Each path below is one point turned by a fixed rotation once a step. After each direction that follows a path, write how fast that rotation turns it, in degrees per step (0 if it stays still).
Each turn is a multiple of 5 degrees from 10 to 175, or 0.
Each row of a path follows its step; steps can be skipped.
Rotation 1:
step 7: -0.62, 0.88, 0.49, 1.59, 4.68, 2.17, -3.33, -2.18, -0.11, 0.63, -2.83, -0.54, -0.66, -1.21, 2.90, 1.12, -1.16, -0.85, 2.01, 2.93, 4.95, -0.42, 0.35, 1.58, 2.09, 0.95, -2.31, 0.47, -1.80, -3.52, -3.58, -1.97, 0.01, 0.49, -0.01, -0.31, 1.37, 4.30, 1.10, 1.74, -1.69, -2.51, 2.47
step 10: 1.11, 3.14, 1.66, -0.27, 0.60, -2.81, -1.31, -0.45, -2.05, 0.95, -3.88, -0.03, -2.12, -0.97, 0.61, 0.41, 1.32, 3.85, 0.80, -2.52, -3.81, 3.14, 0.41, 1.01, 2.36, 5.00, 0.39, 0.17, -0.76, -0.99, 4.28, -0.75, -1.68, -5.28, 0.26, 1.41, -0.22, 1.99, 1.53, 1.16, 1.32, 2.16, -0.62
step 12: -0.49, -1.05, 2.11, -2.48, 0.81, 0.78, -3.34, 4.37, 1.70, -0.75, -1.65, -3.85, -0.08, -0.02, -0.53, 1.85, 5.35, 1.16, 0.92, -0.14, 1.09, 1.02, 2.44, 0.49, 2.30, -3.33, -0.44, -2.53, -1.89, -5.79, -0.65, 0.06, -0.94, 0.64, 0.56, 2.26, -1.18, 2.83, 2.80, -0.19, 0.55, -0.11, -0.68
step 21: 0.73, -1.58, -0.60, -1.07, -2.73, 2.04, -4.33, 2.16, 2.94, 1.74, 1.57, -0.14, -2.29, -2.27, -1.82, 2.40, 2.09, 1.10, -2.50, 2.53, -2.65, 3.93, 2.63, 0.63, 1.60, 0.89, 1.17, 0.27, 0.19, -5.59, 1.56, 0.96, -2.32, -2.69, 2.76, -2.04, 1.60, -0.83, 1.41, 1.18, 0.05, -0.93, -0.99
step 23: 4.10, 3.09, 1.00, 2.39, 1.46, -0.24, 0.70, 1.59, 1.07, 2.22, -1.46, 0.91, -0.69, -1.83, -2.50, 0.24, 0.71, 2.26, 1.02, -0.19, 3.68, 2.43, 2.23, 2.74, 1.00, -2.04, -3.58, -1.01, -2.16, -2.80, -1.95, -3.19, -0.47, -1.71, -3.11, -3.36, -2.74, 0.87, -0.80, 0.64, 3.00, -3.14, -1.73
step 31: -0.55, 2.65, 0.91, 1.36, 3.77, 1.83, -3.40, -3.22, -2.86, 0.62, 2.56, -2.19, -1.74, -2.66, -2.12, 2.50, 0.53, 3.17, -1.15, 1.87, 2.56, 2.88, 4.12, 1.13, -0.86, -1.48, -0.11, -3.31, 0.50, -0.44, 2.07, 0.83, -0.27, 1.38, -1.87, 0.30, 4.25, 1.85, -1.75, 0.59, -2.66, 0.45, 1.01
step 32: 0.27, 0.65, 1.06, 4.15, -1.74, 3.03, -3.94, 0.89, -0.72, 3.68, 1.39, -0.76, -1.01, -4.17, -0.75, 3.64, 0.27, 1.83, -0.34, 0.56, 1.25, -0.09, 0.20, 4.83, 3.70, 1.21, -3.39, -0.28, 1.41, -1.22, -2.50, 0.07, -0.80, 2.03, -1.45, -1.19, -2.22, 0.57, -2.70, 0.39, -0.91, -1.45, 3.09
step 36: 1.93, -0.44, 2.78, -1.47, 1.95, 3.70, -4.73, -0.82, -2.09, -1.82, -1.78, -3.84, -1.08, -2.64, 1.16, 2.16, 1.33, 1.13, 0.44, -0.31, -1.45, -2.18, 2.52, 4.20, 0.33, 1.41, 0.29, -0.96, 0.51, -1.52, -0.24, -0.80, 0.65, 0.96, -1.44, 2.70, 1.81, -2.74, -0.57, 2.12, 3.88, -1.33, -4.50
Speeds:
0.08, 0.22, -0.86, 1.32, -0.95, 0.14, 0.26, 0.90, 1.29, 1.32, -0.22, 0.38, -0.09, -0.09, -0.89, 0.01, -0.34, -0.44, -0.32, 0.31, 0.55, 1.30, 0.08, -1.04, -0.11, -0.92, -0.02, -0.03, 0.60, -0.12, 0.80, -0.53, 0.50, -0.43, -0.54, 0.62, 0.53, -0.60, -0.01, 0.00, -0.14, -0.64, -1.54
10
0.35, -1.13, -0.63, -0.59, 0.09, -0.69, 1.39, 0.68, -0.36, 0.29, -1.01, -0.33, 0.30, -0.91, -0.42, 0.62, 0.14, 0.25, 0.93, 0.30, -0.31, 0.56, -0.02, 0.60, 0.63, 0.48, -0.16, 0.55, 0.50, 1.46, 0.06, -0.42, -0.40, -0.22, -0.90, 0.77, 0.08, 0.65, -1.16, 0.61, -1.35, 0.11, 0.55
45
0.42, -0.25, -0.17, 0.67, 0.35, 1.22, 0.10, -0.04, -0.42, -0.58, 0.46, 0.29, 0.19, 0.37, 0.19, -0.04, -0.25, 0.06, -0.69, 0.96, 0.25, -0.36, 0.17, 1.32, 0.04, -0.69, 0.22, 2.06, 0.27, 0.55, -0.92, 0.19, 0.43, -0.36, -1.40, 0.45, 0.63, 0.77, 1.00, -0.09, 0.50, 0.90, -0.88
160
-1.60, 1.26, -0.89, 0.35, 0.15, -0.81, -0.32, -1.06, -0.98, 1.06, -0.14, -0.22, 0.08, 0.56, 0.13, -1.05, -0.92, 1.17, 0.56, 0.36, 0.03, 0.24, 0.09, 0.01, -0.69, -0.07, -0.63, 0.98, -0.24, -0.46, 0.18, 0.42, 0.06, -0.55, 0.08, 0.86, 0.06, 1.09, -0.94, -0.30, 0.02, -0.41, 0.27
120
-0.05, -0.85, -0.11, -0.63, -0.07, -0.34, -0.12, 1.12, 0.17, 0.76, 2.30, 0.27, -1.09, 0.75, 0.19, -0.28, -0.12, 0.32, -0.51, -0.64, 0.06, 0.89, 1.69, 0.62, 0.33, -0.74, 0.15, -0.62, -0.55, 0.15, 0.39, 0.32, -0.50, 0.10, -0.41, -0.03, -0.51, 1.11, -0.38, -0.03, 0.05, 0.31, 0.34
40
0.53, -0.28, 0.52, 0.06, 1.21, -0.60, -0.13, -0.37, -1.09, -0.27, 0.16, 0.88, 0.78, 0.41, 0.21, -0.25, -0.35, -0.30, -0.48, -0.53, 0.86, 1.83, -1.27, -0.82, 0.00, 0.51, -0.82, -0.11, -0.75, -0.02, 0.77, -0.56, -0.48, 0.11, -0.99, -1.04, 1.01, 0.50, 0.15, 0.41, 0.12, 0.39, -0.19
90
-0.80, -1.29, -0.55, 0.93, 0.89, 0.50, 0.27, -0.62, -0.67, 0.31, 0.74, -1.12, 0.74, 0.72, 0.20, 0.37, 0.83, 0.07, 0.15, -0.95, -0.27, 0.28, 0.33, 0.54, -0.88, 0.21, 0.22, 0.62, 0.22, -0.45, 0.34, -0.53, -0.16, -0.40, -0.16, -0.73, -1.19, -1.29, 0.38, 0.26, -1.12, -0.82, -0.67
20
